128 stands for zero in the data rows.
Here are some points, one per row:
[ 90 110 154 148 115 142 153 120 115 144 158 119 120 130 138 118  93 135
 114 146  91 103 112 114 100 142  82 159 157 147 108 136 143 135 109 167
 117 100 118 101 119 141  77 161 117 118 109 134 192 137 123  71  91 136
 138 133 136 131 148 102 104 116 109 171]
[118 103 128 136 124 150 107 168 158 167  82 103  92 133 107 123 152 105
 119 115 132  77 111  97 132 131 124 120 139 108 114 147 171 118 171 119
 146 155 165 144 142  75 133 103 141 122 108 131 180 130 150 141 104 117
 144 124 135 123 112 114 153 130  81  90]
[112 137  90  88 128 109  97 133 136 121 139 149 149 133 164 125 138 119
 101 142 119 137 107  69 148 155 120 125 182 138 112  94 120 118  87 109
  94 174 125 121 144 105 123 144 160 171 101  85 134 146 141 107 119 140
 129 142 133 115 123 125 135 140 187 101]
[146 140 165 110 133 104 104 111 165 165  81 136 137 150 174  84 121 155
 188 106 113 134 102 173 128 164 116 142 120  86 135 143  92 125 138 124
 125 116 141 119  88 129 156 130 100 156 109 106 152 166 128 121 142 103
 139 133 115 153 148 127 101 132 135 124]
[ 85 147  87 107 141  87 121 129 104 107 142 142 139 139 115  68 131 118
 123 135 119 110 109 157 125 138  92 124 144 122 114 123 160 146 149 145
 104 119 142 150 112 146 153  85 102  82 114 149  68 101 143 113 101 112
 142  76 142 141 103 103 120 148 135 117]
[139 133 133 152 138 149 103  87 116 136 125 120 156 147 119 123 151 128
 139 146 136 103 111 148 189 118 117 128 186 156  93 161 129 121 106 112
 148  90 129 136 129 133 115  94 138 107 160 118 131 166  83 120 145 175
  90  95 113 119 145 174 163 128 122 115]
[111 134 102 144 124 137 135 135 124 102 136 107 115 132 132 153 150 122
 146 153 108 137 127 141 145 138 106 108 108 174  97 157  81 109 115 120
 178 126  95  98 131 158 127  77 133 171 120 122 166  96 136 169 128  82
 108 122 124 152  94  92  92 167 123 117]
[ 95 128 106 123  71 125 126 134 101 106 120 119  93 109 127  97 119 126
 160 125 129 121  89 106 105 138 203 155 143 105 151 106 120 176 123 153
 177  98 129 118 138 145 112 110 173 113 136  95 120 119 113 151 145 130
 142 154 129 113 172 138 107 131 129  97]
[180  94  97 146 110 132  84 158 169 133 138 115 127  96 101 114 104 133
 106 148  95 178 100 133 167 110 113  89 146 114 158 119  79 142 141 151
 122 112 137 113 139 126 114 124 114 102 145 135 130  90 146 129  95 110
 140 117  91 129 160 137 155 116 146 151]
[149 126  81 119 117 141 115  90 165 143  87 162 114 136 129 138 110 133
 137 127 121 131 181 136 103 155 152 143 113 159  72  89 131 113 128 113
 110 171 124 144 132 177 146  98 134  99 149 132 151 116 133 136  91 144
 133 120 157 122 180 146 119 135 106 157]
[117 106  96 154 126 136 163 105 111 129 103 164 150 147 107 141 108 160
  95 121 171 114 131  95 160 124 133 147 126 103 176 144 116 118 115 148
 111 155 101 116 116  92 141 111 112 122 129  89 101 129 117 109 107  87
  76 128 118 180 157 109 109 119  88 126]
[131 132 110 106 142 145 130 117 113 120 157 164 109 134  98 118 142 141
 160 156  94 132 123 155 127  78 137 106 145 118 153 118 167  95 149 113
 169 164 113 157 146 134 138 141 140 162 164 180 142 172 116  88 150  95
 129 132 125 118 161  82 119  98 138 127]
[107 120 154 118 151  47 151 109 165 142 163 130 142 121 116 138  99 137
 140  96 144 178 126 131 145  93 162 149 139 130 110 118 151 133 140 154
 135 139 110 112 124  89 122  83 128  99 162 127 174 141 162 144 144 143
  98 125 131  95  96 110 119 129 138 136]
[126 107 115 114 159 103 143  93 123 110 137 141 127 112  99 146 147  88
 125 106  76 120 124  98 127  95 161 112 103 138 137 145 142 156 148  95
  95  86 105 116 108 122 165 160 127 128 110 119 163 153  82 157  98 133
 165  95 111 171 138 151 122 137 143 121]
[139 139 139 136 127 156  84 115  56 143 183 111 133 127 153 121 131 127
 119 127 117 166 156 101 105 137 125 163 110  87 151 160 158 129 119 118
 115 160 119 127 117 112 134  71 106 155 107 160 147 113 140 153 139 140
 138 114 118 125 162 160 145 161 125 145]
[154 136 157 152 113 125 158 131 136 120 117 138 147  90 103 106 138 112
 113 191 154 147 125  89 122 149 117 139 121 137 122 120 135 124 200  90
  89 113 167  91 104 158 130 101 153 124 104 131 121 151 100 130 166 110
  97 151 142 102 126 109 115 128 137 150]
[130 139  94  98 156 146 102 135 140 152 155  95 144 129 106 142  88 127
 114 100 135 135 123 126 102 119 117 115 143 113 117 117 107 154 133 164
 126 128 124 137  86 179 138 156 156 124 100 170 134 150 109 145 151 122
  69 175 161 168 108 135 164 134  96  98]
[140 109 154  89 129 154 101 123 127 123 147 149  81 130  98 124 109 126
 128 122 177 117 113 136 122  76 148 135 128 146 114 134 100  97 118  89
 132 127  93 108 121 153 140 140  79 104  52  88 117 108 154  94 162 134
 143 119 108  92 123 120 144 134 113 119]
[157 145 125 123 158 165 125 137 162 124 109 119 143 131 131 155  98  94
 138 129 149 163  92 115 124 148 131 132 128 109 138 139 154 170 136 118
 140 130 102  90 169 142 132 122  99 159 165 137  91 124 103  82 106 183
 152 121 152 129  90 113  86 152 100 113]
[130 159 155  87 149 126 122 150 102 108  99 112 130 152 118 144 104 117
 147 142 162 125 123 115 147 118 116  87  84 125  92 148 157 120  93 140
 123  99 137 115 119 115 134 115 153 124 140 122 111 128 150 150 108 157
 136 166 114 150 192  69 159 106 160 162]
[127 113 139 155 133 134 130 142 135 147 173 163 142 139 123 124 143 137
 130 116 111 138 105 176 136 132 140 159 106 139 135 159 159 101 123 101
  91 115 176 125 199 147 120 161 132 107 122 119 119 100 152 150 103 138
  86 189 139 154 137 128 102 144 134  83]
[106 142 119 120  97 166 185 165 134 138 159 152 100 150 164 125 164 118
 135 115 145 158 114 132 121 121  95 115 104 121  99 128 122 157 150 111
 151 174 124  98 106 117  96 155 100  80 165 104 118 159 134 145 141 122
 136 111 143 165 135 162 160 125 155 130]
[120  85 150 160 112 140 133 117 107 147 100 149 122 144 173 135 132 125
 161 139 136 177 160 116 143 113 130 108 160 145 103 115 128 163 137 113
 134 104 115 162 106  74 153 161 152 113 107 184 112  67 122  96 143 137
 125 153 128 143 124 114 120 159 130 115]
[ 98  96 119 141 145 124 163 116 113 134 128  59 108 138 103 138 154 103
 135 155 136  95 131 151 151 152 154 119 108  72 103  93 112 123 127 130
 109 132 130 114 144 135 164 133 117 152 137 139 127 127 175  72 133 130
 116 157 115 130 117 190 127 123 155 148]
[118 100 131 161 120 103  98 164 142 115 131 118 124  77 146 137 131 181
 126 126 151 142 167 136  68 162 139  99 121 126 109 154 162 146 108 121
 117 103 118 122 168 138 146 127 130 142 123 114 133 142 125  96 153 123
 101  68 125 165 124 117 152  77 138 105]
[134 131 156  89 112  98 130  98  87 102 110 109 167 103 170 126 113  97
 140 136 137 119 126 100  93  90 123 120 125 156 133 131  97 111 123 132
 129 157 193 122 162 138 143 150 107 114 191 126 149 113 127 105 127  92
 128 127 101 136 113 140 156 144  91 108]
[161 123 138 175 134 120 122  99 110 106 139 139  69 135 156 143 114 108
 110  62  97 108 104  93 149 145 137  98 110  92 109 146  91 123  94 116
 109 135 164 137 126 134 103 127 140 108 136 158  98 146 137 128 156 115
 119 104 161 101 105  97  97 106 125 146]
[150 163 191 167 156  96 108 145 103 127 101 149 121 111 139 148 166 105
  99 167 149 110 114 143 109 103 114 123 154 134 152  93 104 142 129 159
 144 153  86 140 138 140 144 138 132 110 111 134 137 136 163 163 100 146
 123 123 167 153 140 147  84  98 128 120]
[136 129 141 114 106  97 136 150 136 132 106 122 163 126 132 112 107 197
 146 142 107  68 114 107 122  92 132 125  92  94 112 140 129 107 130  91
 133 162  87 112 123 137  82 135 146 129 122 175 109  86  95 142 106 149
 120 119 121 112 105 171 120 112 144 123]
[107 141 143  92 175 160 127 179 117 101 126 153 113 121 124 134 131 183
  96 123 128 163 123 110 117 163 148 119 131 147 143 102 116  71 121 124
 136  84 153 143 104 108 127 114 149 108 148 150 128 155 137 113 115 132
 145 130  98 147  95 180  89 139  94 146]
[103  80 136 116 119 152 115 108 106 112  93  94 137 132 133 193 150 139
 137 112 145 159 105 174 117 114 105 115 112 133 155 113 135 123 152 149
  73 143 132 177 112 144  67  97 129 130 121  99 132 132  96 130 122 117
 153 133 137  97 120 129 121 111 152 111]
[112 153 170 104  76 113 130 129 145 132 141 123 125 156  96 143  81  65
 117 150 104 141 156 145 143 193 159 120 130 147 145 154 122  74 146 154
 135 143 122 139 112 101 111 151 120 142 124 134  99 104 109 128 145 125
 129  95 150 139 140 152 133  98 133  94]
[126  95 136 103 167 145 134 118 153 144 101 152 103 126 154 109 134 105
 119 155  82 120 125  94 113 141 100 147 112 138 164 142 168 139 111 138
 134 103  84 171 117 151 136 132 123 134 169  88 107  92 148 156 160 120
  86 143 118 105  95 140 153 103 125 154]
[117 197 115 150  89 124 122 116 123 128 132 119 140 123 105 143 127 157
 118 115 145 128  88 149 135 156 152 102 125 171 141 147 155 194 128 101
 130 162 145 161 101 124 144 170 109 152 121 119 143 118 146 133 124 128
 120 144  81  99 108 136 125 108 106 177]
[147 165  92 143 162 117 148 113 167 106 121 122  99 148 129 103 166 128
  83 129 169 145 142 145 107 109 119 164 111 124 123 178 122 119 108 186
 135 140 151 127 125 117 137 148 157 127 125 143 149  84  82 111 152 132
 163 137 101  99 139 142 118 118 152 109]
[126 129 114 166 121 151 122 106 160 126 142 109 163  86 131 108 173 132
 144 108 163 112 133  95 123 119 166 133 152 139 116 119 145  71 124 151
 129 102 123 131  71 137 102 159  74 166 154 142 100 124 164 156 116 127
 161 136 150 134 132 105 130 136 151 122]
[133 172 151 148 163 179 180 156 132 130 132 130 191 135 140 133 135  97
 139  91  99 107 177 152 104 142 163 102 161 101 151 104 111 139 109 110
 120 120 113 120 131 138 130 106 141  94 110 114 143 104 123 124 110 103
 124 124  99  83 128 103 154 116 133 120]
[137 160 152 119 121 170 141 112 128 144 144 111 115  66  82 104  95 161
 146 118 116 110 161 140 148 109  72 134 125 140 105 121 118 156 103 139
  92 125 114 139 153  75 156 128 153 141 148 101 103 140 126 145 139  91
 163 136 170 114 118 149 103 144 129 110]
[152  94  94 141 117 127 110 173 124 125 123 113 174 171 116 105 120  96
 127 152 130 115 134 170  91  91 156 181 111 149 142 143  93 136  97  98
 118 130 133 150 113  88 116 141 167 133 144 118 120 168 147 133 147 136
 144 105 151 137 100 109 121 141 123 176]
[159 108 144 116  89 111 128 192 106 142 159 157 130 143 132 165 140 133
  99 110 127 105 152 127 174 119 116 178  99 123 108  80 130 145 123 154
 150 105 151 148 106 156 180 119  92 166 149 128 134 133  84 126 113 135
 127 123 115  97 122 105 134 122 144 109]
[124 132 116 111 114 104 186 128 140 160  98 128 120 123 136 141 147 140
 119 114 116 128 137 123 117 123 114 128 117 160 148 140  97 141 140 155
 125 112 120 137 174 138 102 132 129 162  93 175  77 184 175 136 135 149
 122 105  85  93 165 129 157 174 111 116]
[163 140 106  77 116 102 131 114 109 129 109 110 110  79 114 141 167 134
 133  84 123 101 157 154 145 156 109 143 144 136 179 107 134 119 132 107
 165 130 143 114 143 106  90 131 118 108 110 124 139  97 111 111 154 169
 113 141 153 174 113 106 134 142 151 173]
[114 153  99 182 136  94 125 121 115  99 117 144 114 187 124 107  89 148
 149 132 150 140 156 109 139 138  99 114 119 125 164 102 117 113 145 109
 137  86 119 137 175 133 118 139  93 136 119 122 164 145 118 149 128 129
 164 157 170 106  99 146 188 124 127 132]
[106  91 139 135 143 128 104  93 153 110 169 109 134 134 175 136 119 141
 114 147 124 115 165 156 143 123 120 107 137 108 131 103 151 121 153 141
 179 151 157  88 138 126 137 152 158 136  98  94  69 144 108 174 119 133
 153 130 102 121 118 120 123 125  86 167]
These points spread out most along one direction. Take the direction at right angles to it along which they spread out most. Go by this last direction. How far along it is each point below, from 0 to 99? 50 is the average, and the first point above lies past it. One standard deviation of the points above along it is 16.
[107 141 143  92 175 160 127 179 117 101 126 153 113 121 124 134 131 183
  96 123 128 163 123 110 117 163 148 119 131 147 143 102 116  71 121 124
 136  84 153 143 104 108 127 114 149 108 148 150 128 155 137 113 115 132
 145 130  98 147  95 180  89 139  94 146] 51
[127 113 139 155 133 134 130 142 135 147 173 163 142 139 123 124 143 137
 130 116 111 138 105 176 136 132 140 159 106 139 135 159 159 101 123 101
  91 115 176 125 199 147 120 161 132 107 122 119 119 100 152 150 103 138
  86 189 139 154 137 128 102 144 134  83] 64
[106  91 139 135 143 128 104  93 153 110 169 109 134 134 175 136 119 141
 114 147 124 115 165 156 143 123 120 107 137 108 131 103 151 121 153 141
 179 151 157  88 138 126 137 152 158 136  98  94  69 144 108 174 119 133
 153 130 102 121 118 120 123 125  86 167] 62
[136 129 141 114 106  97 136 150 136 132 106 122 163 126 132 112 107 197
 146 142 107  68 114 107 122  92 132 125  92  94 112 140 129 107 130  91
 133 162  87 112 123 137  82 135 146 129 122 175 109  86  95 142 106 149
 120 119 121 112 105 171 120 112 144 123] 54
[114 153  99 182 136  94 125 121 115  99 117 144 114 187 124 107  89 148
 149 132 150 140 156 109 139 138  99 114 119 125 164 102 117 113 145 109
 137  86 119 137 175 133 118 139  93 136 119 122 164 145 118 149 128 129
 164 157 170 106  99 146 188 124 127 132] 56
[139 139 139 136 127 156  84 115  56 143 183 111 133 127 153 121 131 127
 119 127 117 166 156 101 105 137 125 163 110  87 151 160 158 129 119 118
 115 160 119 127 117 112 134  71 106 155 107 160 147 113 140 153 139 140
 138 114 118 125 162 160 145 161 125 145] 33
[180  94  97 146 110 132  84 158 169 133 138 115 127  96 101 114 104 133
 106 148  95 178 100 133 167 110 113  89 146 114 158 119  79 142 141 151
 122 112 137 113 139 126 114 124 114 102 145 135 130  90 146 129  95 110
 140 117  91 129 160 137 155 116 146 151] 55
[ 95 128 106 123  71 125 126 134 101 106 120 119  93 109 127  97 119 126
 160 125 129 121  89 106 105 138 203 155 143 105 151 106 120 176 123 153
 177  98 129 118 138 145 112 110 173 113 136  95 120 119 113 151 145 130
 142 154 129 113 172 138 107 131 129  97] 79
[112 137  90  88 128 109  97 133 136 121 139 149 149 133 164 125 138 119
 101 142 119 137 107  69 148 155 120 125 182 138 112  94 120 118  87 109
  94 174 125 121 144 105 123 144 160 171 101  85 134 146 141 107 119 140
 129 142 133 115 123 125 135 140 187 101] 61
[161 123 138 175 134 120 122  99 110 106 139 139  69 135 156 143 114 108
 110  62  97 108 104  93 149 145 137  98 110  92 109 146  91 123  94 116
 109 135 164 137 126 134 103 127 140 108 136 158  98 146 137 128 156 115
 119 104 161 101 105  97  97 106 125 146] 62
[126  95 136 103 167 145 134 118 153 144 101 152 103 126 154 109 134 105
 119 155  82 120 125  94 113 141 100 147 112 138 164 142 168 139 111 138
 134 103  84 171 117 151 136 132 123 134 169  88 107  92 148 156 160 120
  86 143 118 105  95 140 153 103 125 154] 37
[163 140 106  77 116 102 131 114 109 129 109 110 110  79 114 141 167 134
 133  84 123 101 157 154 145 156 109 143 144 136 179 107 134 119 132 107
 165 130 143 114 143 106  90 131 118 108 110 124 139  97 111 111 154 169
 113 141 153 174 113 106 134 142 151 173] 73
[159 108 144 116  89 111 128 192 106 142 159 157 130 143 132 165 140 133
  99 110 127 105 152 127 174 119 116 178  99 123 108  80 130 145 123 154
 150 105 151 148 106 156 180 119  92 166 149 128 134 133  84 126 113 135
 127 123 115  97 122 105 134 122 144 109] 12
[106 142 119 120  97 166 185 165 134 138 159 152 100 150 164 125 164 118
 135 115 145 158 114 132 121 121  95 115 104 121  99 128 122 157 150 111
 151 174 124  98 106 117  96 155 100  80 165 104 118 159 134 145 141 122
 136 111 143 165 135 162 160 125 155 130] 69
[133 172 151 148 163 179 180 156 132 130 132 130 191 135 140 133 135  97
 139  91  99 107 177 152 104 142 163 102 161 101 151 104 111 139 109 110
 120 120 113 120 131 138 130 106 141  94 110 114 143 104 123 124 110 103
 124 124  99  83 128 103 154 116 133 120] 41
[ 98  96 119 141 145 124 163 116 113 134 128  59 108 138 103 138 154 103
 135 155 136  95 131 151 151 152 154 119 108  72 103  93 112 123 127 130
 109 132 130 114 144 135 164 133 117 152 137 139 127 127 175  72 133 130
 116 157 115 130 117 190 127 123 155 148] 68
